rotation ticks, each row followed by its count of ticks:
The counts run from 0 to 850.
[-0.36 -0.03  0.85 -0.80  0.53  1.66 -1.85  0.73 -0.41 -1.73 -1.42 -0.17
 -1.19 -0.43 -1.07 -1.79 -1.19  1.76  0.25  2.52  1.50  1.86 -0.19 -1.11
  0.03 -0.57 -2.55 -2.83 -0.41 -1.39  0.77  0.55 -0.96  1.98  0.17  1.56
 -1.81  1.31  0.56  1.26  1.65  0.13 -0.61  1.43  0.55 -1.78 -0.26 -1.68
  0.13 -0.63  1.48  0.25 -1.14 -1.00  1.78 -0.43 -2.02  0.41]	747
[-0.23 -2.05 -0.08  1.81  0.76 -0.01 -0.44 -0.99  0.35  0.53 -0.21  0.23
  2.91  2.24 -0.08  0.99  0.54 -1.97 -0.27 -0.21 -2.02  0.56  0.34  0.78
 -1.82  0.56 -0.13  1.04  2.27  0.84  1.36  1.15 -1.47 -1.35  0.51 -2.30
 -1.25  0.50 -1.99 -1.42  3.06 -1.10 -0.63  1.09  1.13 -1.76  1.98  1.01
 -0.07  0.56  0.20  1.44  0.15 -1.02  0.64 -0.47  0.50  0.32]	154
[-0.22 -0.38  0.14 -0.40  1.11 -0.38 -0.40  1.00 -2.20  0.51 -1.83  0.69
  3.14  1.40  0.39 -0.35  0.03  0.05 -1.93 -0.31  0.74  0.73 -0.03 -0.04
 -1.21 -0.65 -0.98 -0.67 -1.23 -0.09  0.84  0.00 -0.82  0.74  0.44 -0.10
 -1.74 -0.86 -1.84 -1.30  1.58 -2.27  1.15 -0.10 -0.29  0.10  1.68  3.34
  1.37  2.07 -2.20  2.22  1.77 -0.39  2.58 -0.26 -0.77 -1.18]	838
[-1.76  0.73 -0.70  1.40 -1.18 -0.73  0.34 -2.77  0.13  0.40  0.30  1.01
  1.08 -0.96  1.75 -0.69  1.91  0.21  0.58  0.18 -1.88  2.55 -0.33  0.57
  1.52  1.06 -0.17  1.60 -0.20  0.76 -0.78  0.50 -1.06 -0.71  2.47 -3.20
 -1.18  1.42 -0.29  0.04  2.77 -0.12  2.05 -0.78  1.03  0.04 -1.07 -1.29
 -1.89 -0.79  0.15 -0.35  0.08 -0.63 -0.83 -1.00 -0.06 -1.11]	803
[-1.09  0.20 -0.16  0.87  0.30 -1.68  1.00 -0.94  0.14 -1.16 -2.75  0.46
  0.65 -0.88  0.58  0.62 -0.04  1.15  0.61  0.38  0.89  1.65 -1.25  2.69
  3.28 -1.09  2.08  0.13 -0.07  2.57  1.26 -0.68  0.19  0.41  1.90 -1.00
  0.37  0.66 -0.35  0.52  0.28  1.33  0.15  0.03  0.95 -0.41 -0.93  0.14
 -2.39 -0.35 -2.54  0.98 -0.30  1.70 -2.79 -0.19 -1.75 -1.25]	77
[-1.24 -0.86  0.39 -0.06  0.98 -0.09  0.97 -0.03  0.75  0.67  1.09  2.44
 -2.41  0.62 -0.45 -0.79  1.67  0.20  0.17 -0.73  1.48  2.03  2.19  0.32
  1.48 -1.06 -0.02  0.42 -1.54  0.33 -2.28 -0.64 -0.16  0.47 -1.12  2.03
 -2.62 -2.63  0.14 -3.19 -0.29  0.76 -0.75  1.56  2.16  0.51 -1.53  0.49
 -1.10 -1.79 -0.05  0.65  1.43 -0.11  0.76 -1.70 -0.13 -0.12]	220
[-0.75 -0.56  0.67  0.59 -0.27  1.50 -0.84  0.07 -0.84 -0.10 -0.93  1.16
 -0.40 -0.15  0.57 -0.69 -0.23 -0.01 -0.53  2.68  0.73  0.25 -0.38 -1.02
  0.54  1.09 -1.62 -3.47 -0.63 -2.58 -0.03 -0.97 -0.87 -0.48  1.01  0.69
 -1.86  0.21  1.04  0.42  2.09 -1.44  1.36  2.32  3.06 -1.98 -0.21 -0.40
  1.09  0.40  0.58 -0.13 -1.42 -2.55  2.75 -0.12 -1.48  0.65]	750
[-1.43 -0.28  1.22 -0.89 -0.27  2.39 -2.27  1.30 -0.01 -0.50 -1.11 -0.41
  0.10  0.09 -0.82 -2.03 -1.09  0.59 -0.38  1.52  1.31  0.84 -0.69 -1.28
 -0.53 -0.43 -2.05 -3.30  0.07 -1.62  0.00  1.04 -0.57  0.85 -1.26  1.44
 -1.79  1.48  0.28  1.45  2.22 -0.28  0.81  1.27  0.92 -1.20  0.24 -0.77
  1.27  0.49  1.12 -1.01 -1.23 -1.78  3.23  0.50 -2.66 -0.35]	746
[-1.06  1.40 -0.34  2.13 -3.74 -0.11 -1.67 -0.82  0.66 -2.00 -1.10 -0.26
  0.84  0.25 -1.86 -0.27  0.26 -1.17  2.18 -0.99  0.51 -0.03 -0.76 -0.45
  0.48 -0.25 -2.75  0.23  0.78  0.54 -0.87  1.37 -0.14 -0.58 -0.57  0.95
  1.88  1.21  2.02 -0.98  1.89  0.69 -0.14 -1.90 -0.32 -0.92  0.65  0.34
 -1.88  1.24 -0.25  1.12 -0.75  0.01 -1.80 -1.77  1.52 -2.20]	694
[-1.57 -1.10  0.80  0.83  0.58 -0.95  0.89 -1.66 -1.68 -1.06 -0.49 -0.58
  0.73 -2.11  0.43 -0.36 -0.16 -1.23  1.42  0.52  0.08  0.12 -0.62  1.00
  2.49 -0.06  1.70 -1.85  0.02 -1.52 -0.14 -1.35 -0.47 -1.48  1.78 -0.09
  1.08 -1.08 -0.33  0.90  1.76 -0.13  2.16  3.59  1.33 -1.46  0.86 -0.14
  0.88 -0.43 -2.08 -1.75  0.29 -1.65  2.03  0.41 -2.51 -0.72]	758
[-0.72  0.04  0.11  1.57 -1.75 -2.69  0.17 -1.66 -1.15 -1.32  0.98  0.25
  2.17  0.26  0.58 -0.72  1.01 -1.39  1.63 -0.89 -2.80 -0.38  0.14 -0.70
 -0.53  0.94 -1.15  0.97  0.02  0.06 -0.21  0.52 -1.22  0.77  1.55 -2.02
  0.84  0.33 -0.10 -0.66  2.83 -1.00  1.94 -1.05  1.44  0.02  2.21 -0.43
 -1.39  1.55 -1.61  1.39  0.43 -1.82  0.01 -0.34  1.11 -1.73]	376
[-2.55  0.50  0.23  1.50 -0.52  0.22 -0.89 -2.38  0.64  1.43 -0.46 -1.70
  0.76  0.34 -0.16  0.57 -0.18  1.53  0.23  2.05 -1.53  0.11 -0.66  0.33
 -0.22  2.15 -1.37 -1.95  0.01 -1.75 -0.44  2.24 -1.00 -0.73  2.69 -1.19
  0.70  0.35 -0.06  1.97  1.30 -1.40  2.89 -0.90  1.93 -1.54 -0.32 -0.30
  0.89 -0.84 -1.35 -0.05 -1.11 -0.96  1.18  1.34 -1.77  0.05]	570
[ 0.86 -0.92  0.95  2.10 -0.61 -1.36  0.77  0.51  0.00 -3.25 -1.62 -0.66
  0.83 -0.17 -3.41 -0.82 -1.58 -0.91  2.69  0.94  0.62 -0.04  0.90  0.20
  0.66 -0.99  0.07 -0.25  2.82  1.53  1.63 -0.31 -0.14  0.52 -0.24  1.55
  1.17 -0.55  1.33 -0.03  1.84 -0.19 -2.19 -0.02  0.67 -2.46  2.04 -0.77
 -1.57  0.03 -1.43  1.24  0.65 -0.60 -1.95 -0.79 -0.03 -1.49]	52
[-1.40 -0.18  0.48 -0.62  1.64 -1.25  1.20 -2.82 -1.09 -0.89 -0.43  0.75
 -0.50 -2.14  0.47 -1.29 -0.07  1.08  0.78  1.68  0.48  2.92  0.51  0.35
  2.60  0.05 -0.24 -0.66 -3.00 -1.99 -0.52 -1.02 -0.67 -0.58  2.12  0.10
 -1.90 -1.03  0.06 -0.14  1.04  0.20  1.44  1.66  1.52 -1.09 -1.01 -0.19
 -0.51 -2.21 -1.46  0.85  1.36 -0.36  0.41 -0.69 -0.04 -0.04]	119
[ 1.52  0.59 -1.30  1.34  1.35 -1.02  0.80  0.73 -0.41  0.73 -1.45  1.94
  0.70  1.42  0.87 -0.23  0.95  0.72  0.39  0.71  1.29  2.20  0.15 -0.38
  0.45 -0.90 -2.24  0.27 -1.53  1.18 -0.37 -0.99 -0.20  1.71  0.50  0.73
 -2.74 -0.87 -0.02 -0.29  0.26 -2.89 -1.01 -0.52  2.02  0.87  1.67  0.70
  0.64  2.65 -2.03  2.42  0.64  1.01  1.32 -0.64 -0.60 -0.83]	198
[-0.45 -1.51  1.28 -1.60  0.81 -0.26 -1.00  0.20 -0.42 -1.96 -1.10 -0.07
 -0.96  0.75 -0.75  0.20 -0.18  0.52 -0.22 -0.80  0.71  0.78  1.72 -1.54
 -1.69 -0.45 -2.53 -0.42 -1.64 -1.52  0.10  1.92 -0.53  1.99 -1.25  2.85
 -0.90 -1.41 -0.15 -2.28  1.23  1.28 -1.12 -0.23  0.53 -1.12 -0.34  2.81
 -0.45 -0.50  0.01  3.67  0.08  0.76  1.38 -0.55  1.45  1.75]	643
[-1.34 -0.19  1.69 -0.23 -1.42  2.18 -3.14 -0.13 -0.71 -1.01 -1.04 -0.45
 -0.11 -0.40 -1.59 -2.36 -0.14 -0.29 -0.47  0.75  1.16  0.53  0.02 -1.68
 -0.99 -0.17 -1.32 -1.55  1.35 -2.20 -0.45  0.25 -0.49  0.16 -0.30  1.48
 -1.73  1.68  0.24 -1.15  2.39  1.10  1.29  1.10 -0.63 -1.65  0.50  0.67
  0.49  0.07  1.70 -1.02 -0.97 -2.13  2.69 -0.53 -1.41 -0.78]	745
[-1.43  0.50 -1.16 -0.12 -0.50  0.34 -1.55 -0.14  0.99  0.46 -0.66  0.71
 -1.55  1.22 -0.33 -1.32 -1.09  0.83 -0.66  0.05  1.69 -0.47 -1.46  0.12
  0.11  0.05 -2.69 -2.79 -3.53 -0.37 -1.54  0.85 -0.93  0.72  0.75  2.04
  0.24 -0.28  2.15 -0.37  0.01 -0.40  0.70  0.74  0.39 -0.72  0.09  0.67
 -0.11  1.23 -1.58  2.54  0.58 -1.03  2.30 -0.57 -2.32 -0.68]	13
[-0.42 -0.74  0.91  0.13  0.01 -0.09  0.68  1.47  0.84 -0.75  0.89  0.37
 -2.96  0.31 -1.88 -0.59  0.27  0.89  2.34  0.91 -1.75 -0.53 -0.14 -0.46
  1.50 -0.77 -0.27 -1.29  0.78 -0.05 -0.52  1.40 -1.33  1.94 -0.72  2.61
  0.40 -1.36  0.42  0.95  1.08  1.41 -0.67  0.54  3.31 -0.01 -0.54 -3.38
 -1.90 -1.61  1.02 -0.43 -1.36 -0.36 -1.19  0.61 -0.50  0.85]	43
[-0.33 -0.95  1.98 -0.17  2.11 -1.49  0.86 -2.22 -0.66 -2.27 -1.01 -1.48
 -0.87 -2.25 -0.61  0.44 -1.49  0.21  1.45  1.29 -0.97  2.52 -0.23  0.52
  2.65 -0.20  1.69 -1.04 -0.14  0.23  0.56 -0.72 -1.08 -0.17  2.62  0.59
  1.03 -0.60 -0.45  1.07  0.99  1.09  0.35  2.22  0.91 -1.93 -0.08 -0.13
 -0.22 -1.32 -2.24  0.29  0.56 -0.82 -1.19  0.43 -1.10  0.21]	760
[-1.97 -1.24  0.98 -0.04  1.60 -1.74  1.69 -2.15 -0.04 -2.00  0.26 -0.45
  0.38  0.03  0.33 -0.14 -0.78 -0.06  1.38 -0.01 -1.87  0.91  0.47  1.48
  1.39  0.71  1.52  0.39  0.34  1.51  0.60  0.45 -1.36 -0.45  1.80 -1.50
  0.66 -0.98 -1.26 -1.02  1.53  0.68  0.54  1.38  1.16 -0.65 -0.60 -0.59
 -1.10 -3.43 -0.60  0.50  1.43 -0.68 -1.67 -0.56 -0.01 -0.19]	354
[-1.02 -1.27  0.31  1.07 -1.39 -2.42 -0.75 -2.70 -0.01  0.96  2.45 -0.27
 -0.20  0.09 -1.85 -1.12  0.61  0.46  0.78  0.42 -3.17  0.14  1.36 -0.30
 -0.80  0.88 -1.14  0.66  0.25  0.72 -1.05  1.65 -1.95  1.76  1.93 -0.63
 -0.55 -0.10 -0.45 -2.31  1.41 -0.32  0.93 -0.76 -0.49 -0.81  1.81 -1.43
 -2.42 -0.36 -0.17  0.96  1.31 -1.59  1.90  0.18  0.49  0.13]	145
[-1.45 -1.39 -0.35  0.53  1.07 -1.29  2.13 -2.95 -0.35  0.61  1.33  0.62
 -0.35 -0.73 -1.24 -0.52  0.31  0.57  1.67  0.89 -0.10  1.88  2.40  1.79
  1.29  0.29  1.02  0.65 -0.15  0.27  0.27 -0.13 -0.08 -1.36  0.83 -1.63
 -1.70 -1.48 -1.73 -2.55  1.30 -0.36 -0.35  1.98  1.47 -1.25  0.48 -1.51
 -0.24 -2.93 -0.96 -0.34  1.62 -0.91 -0.21 -0.98 -0.10 -0.43]	350
[-1.83 -0.49  2.52 -1.36 -1.44 -0.20 -1.87  0.79 -0.88 -0.05  0.00  0.68
 -1.57 -0.82 -0.53 -2.13  0.89  1.30 -0.74 -0.59  0.42 -0.70  0.88 -0.14
  0.46 -1.75  0.06 -0.68  0.48 -2.00 -1.02  0.27 -0.32  2.18 -1.50  0.75
 -1.09 -0.28 -0.84  0.65  0.86  1.66  2.97 -0.95  0.73  0.73 -0.56  0.02
 -1.02 -0.40  0.00 -1.86 -1.12 -0.75  2.40  0.32 -1.71 -0.88]	318
[-3.02 -0.31 -0.60 -1.09  0.25  0.31 -1.82 -0.97 -0.49  1.32 -1.09 -0.44
  0.34  0.83  2.19 -0.22 -0.01 -0.05 -1.20 -1.53 -0.80  0.89 -1.52  0.37
 -0.20  0.84 -1.28 -1.46 -2.47 -1.20 -1.83  2.17 -0.83 -0.55  1.72 -0.59
 -0.43  0.66 -0.84 -1.68  1.28 -0.04  2.06  1.68 -0.87 -0.06 -0.46  3.03
  1.08  0.25 -0.81  1.58  0.39 -0.24  2.41 -0.47 -1.51 -0.67]	846
[ 1.07 -0.58  0.45 -0.43  2.89 -0.58  0.63  0.83 -0.41 -1.59 -1.86  0.19
  0.04  0.71  1.38 -1.02 -0.06 -0.52  1.52 -0.09 -0.38  2.90  0.09 -2.44
  0.21 -0.27 -1.92 -0.64 -1.28  1.11 -0.06 -1.05 -1.21  0.97  1.05  1.02
 -2.70 -0.63 -0.30 -1.15  2.48 -1.06 -2.50  2.82  0.93  0.28  1.16  0.76
  0.13  0.94  0.55  2.73  0.48  0.00  0.66 -0.60  0.16  0.61]	429
[ 0.27 -2.18  0.95  0.98  0.07 -1.72  1.27  0.03  0.43 -1.48  0.30  1.30
 -1.73  0.20  0.21  1.45  1.51 -1.15  1.86 -1.44 -1.35 -0.54  1.52  0.03
  1.24 -2.00 -0.35  0.21  0.86 -0.97 -2.44 -0.57 -0.89  0.52  0.29  1.38
 -0.23 -3.15 -0.12 -2.31  0.65  1.67 -0.41  1.89  2.87 -0.30  0.59  1.01
 -1.50 -0.71 -0.55  0.75 -1.07 -0.47  1.19 -0.74  0.49  2.20]	451
[-0.73 -0.08  1.05 -0.45  1.39 -1.53  1.60 -0.69 -1.45 -2.22  0.37  0.11
 -0.54 -1.31  1.20 -0.39  0.98 -0.51  1.33 -2.20 -1.22  1.23  0.84  0.13
  2.36 -0.57  0.37  1.22 -1.73 -0.61 -1.44 -0.98 -0.78  0.64  1.04  0.09
 -0.04 -2.13 -0.24 -1.60  1.77  1.26  0.91  1.12 -0.09  2.59 -0.48  1.62
 -0.86 -0.86 -1.10  0.63  1.89  0.51  0.17 -0.93  0.74 -1.80]	631
[-0.79  0.25  2.59 -0.58 -0.12  0.06 -2.52  0.49 -1.43 -0.99 -1.54 -0.89
  2.03 -1.17 -0.42 -2.91 -0.24 -0.33 -1.87  0.23  0.00  0.07 -0.86 -1.04
 -0.92 -0.51  1.08 -0.47  1.31  1.05  0.14 -0.24 -1.25  1.54  0.26 -0.44
 -1.45  1.82 -1.56  0.02  2.65  0.28  1.85  0.90 -1.98  0.63  0.62  0.71
 -0.10  1.41  0.26 -0.84  0.94 -1.62  2.44  0.37 -1.19 -2.65]	104
[-0.64 -0.26  1.89 -2.02  0.15 -1.61 -0.98 -0.47 -1.63 -1.53  0.09  1.08
 -2.63 -2.22  0.50 -1.96  0.71  3.03 -0.20  0.48  0.25  0.51  1.57 -1.04
  0.81 -2.05 -0.36 -0.57 -0.72 -1.70  0.16  0.07 -0.74  3.76 -1.32  1.37
 -1.64 -0.25 -0.28  0.29  0.52  1.50  0.92 -1.28  0.87 -0.28 -0.42 -1.49
 -1.75 -0.87  0.05 -0.49 -0.98  0.38  1.36  0.63 -0.65  0.77]	320
[-1.70  1.35  0.18 -0.13 -0.18  0.50 -0.93  0.49  1.53 -0.64 -2.77  0.13
 -1.34 -0.95  0.94  0.30 -0.18  1.69 -0.62  0.18  1.67  1.88 -1.78  2.12
  2.24 -1.40  0.28 -0.55 -1.68  1.45 -2.04  0.43  0.03  0.75  1.22  0.77
  0.34  1.69  0.29  0.78 -0.03  2.74  0.67 -0.75  0.04 -0.40 -2.20  1.96
 -1.95 -1.08 -0.91  1.08 -0.71  1.75 -1.66 -0.56 -1.41 -0.77]	718
[ 0.36  0.31 -0.60  1.32 -1.27 -0.49 -0.87  0.71 -1.10  0.36 -1.12  2.76
  1.09  0.84  2.38 -0.48  2.65 -0.66 -0.01 -0.86 -0.31  0.13  0.04 -0.94
 -0.95 -1.00 -3.16  0.40 -0.73 -0.24 -1.46 -0.36 -1.06  1.20  0.49 -0.46
 -2.24 -0.37  0.11 -1.60  1.69 -1.34  0.23 -0.35  1.73  1.35  1.86  1.46
 -0.35  3.52 -0.07  1.30 -0.74  0.32  2.69 -0.87  0.32  0.15]	196
[-0.91 -0.18  0.33  1.59  1.42 -0.48  0.71 -0.73 -0.47 -0.33 -0.26  0.02
 -0.11 -1.63 -0.97 -1.24 -0.56  1.49  0.80  2.36  1.23  1.31  0.98  0.56
  2.34 -0.03  0.12 -1.70 -0.65 -0.82  0.45 -1.52 -0.48 -0.50  1.65  1.12
 -1.11 -1.33 -0.27  1.50  0.45 -1.68  0.37  2.57  2.47 -1.13  0.63 -1.02
  0.94 -0.48 -2.13 -0.43  0.73 -1.52  1.37 -0.05 -2.67 -0.92]	755
[-1.96 -0.17 -0.75 -1.95  1.58  2.39 -0.85  2.14  0.96  0.66 -1.26  0.35
 -1.22  1.57  1.88  0.07  0.52  0.52 -0.85 -1.17  0.54  0.65 -1.36  1.44
  0.53 -1.86 -1.11 -1.88 -2.19 -1.14 -1.31  2.43  0.08  0.72 -0.27  1.29
 -1.29 -1.13 -1.04  0.28  1.11  0.50  0.05  1.96  0.86  1.87 -1.65  0.39
  1.03 -0.99  0.57  0.51 -1.43  1.49  1.29 -0.85 -2.18  0.29]	214
[-1.82  0.42 -0.83  0.95 -0.05 -0.01 -0.96 -2.74 -0.47 -1.15 -1.42 -2.57
  0.43 -0.39 -1.10 -0.08 -2.04  1.40  1.15  1.71  0.17  1.68 -0.23  0.08
  0.09  1.76 -2.25 -1.07 -0.74 -1.75  1.81  2.30 -1.00 -0.23  2.89  0.16
  0.51  1.44  0.11  1.00  2.89 -0.31  0.38 -0.28  0.47 -3.05 -0.15 -0.70
  0.29 -2.03 -1.88  1.50  0.01 -0.40 -0.93  0.21 -0.31 -0.37]	567
[-2.52 -1.13 -0.01 -0.60 -1.05  0.95 -3.12 -0.94 -0.33  1.02 -0.25 -1.49
  0.27 -0.39 -0.65 -0.73 -1.09  0.45 -1.84  0.65 -0.43  0.84  0.20  0.73
 -1.05 -0.39 -0.89 -2.89  0.46 -1.64 -0.47  2.87 -0.88 -0.51  0.43 -0.32
 -2.05  1.03 -1.87  0.00  2.20 -0.01  1.90  1.19 -0.64 -2.36  0.87  0.28
  0.82 -0.36  0.33 -0.86 -0.93 -1.18  3.62  0.17 -2.10  0.31]	339
[-0.26 -0.90 -0.31 -0.01  1.14  0.01  0.82  1.81  0.74 -0.29  0.42  0.31
 -3.09  0.95  0.16  0.13  0.34  0.34  2.36 -1.31 -0.98 -0.41  0.18  0.32
  1.50 -1.61 -1.07 -1.23 -0.90 -1.66 -1.35  0.93 -0.83  0.69 -0.13  2.43
  0.04 -3.44 -0.84  0.59  0.27  0.07 -1.01  1.56  3.24  1.33  0.27 -0.80
 -0.22 -1.50 -0.91  0.09 -1.35 -0.18  1.15  0.76 -1.92  1.61]	449
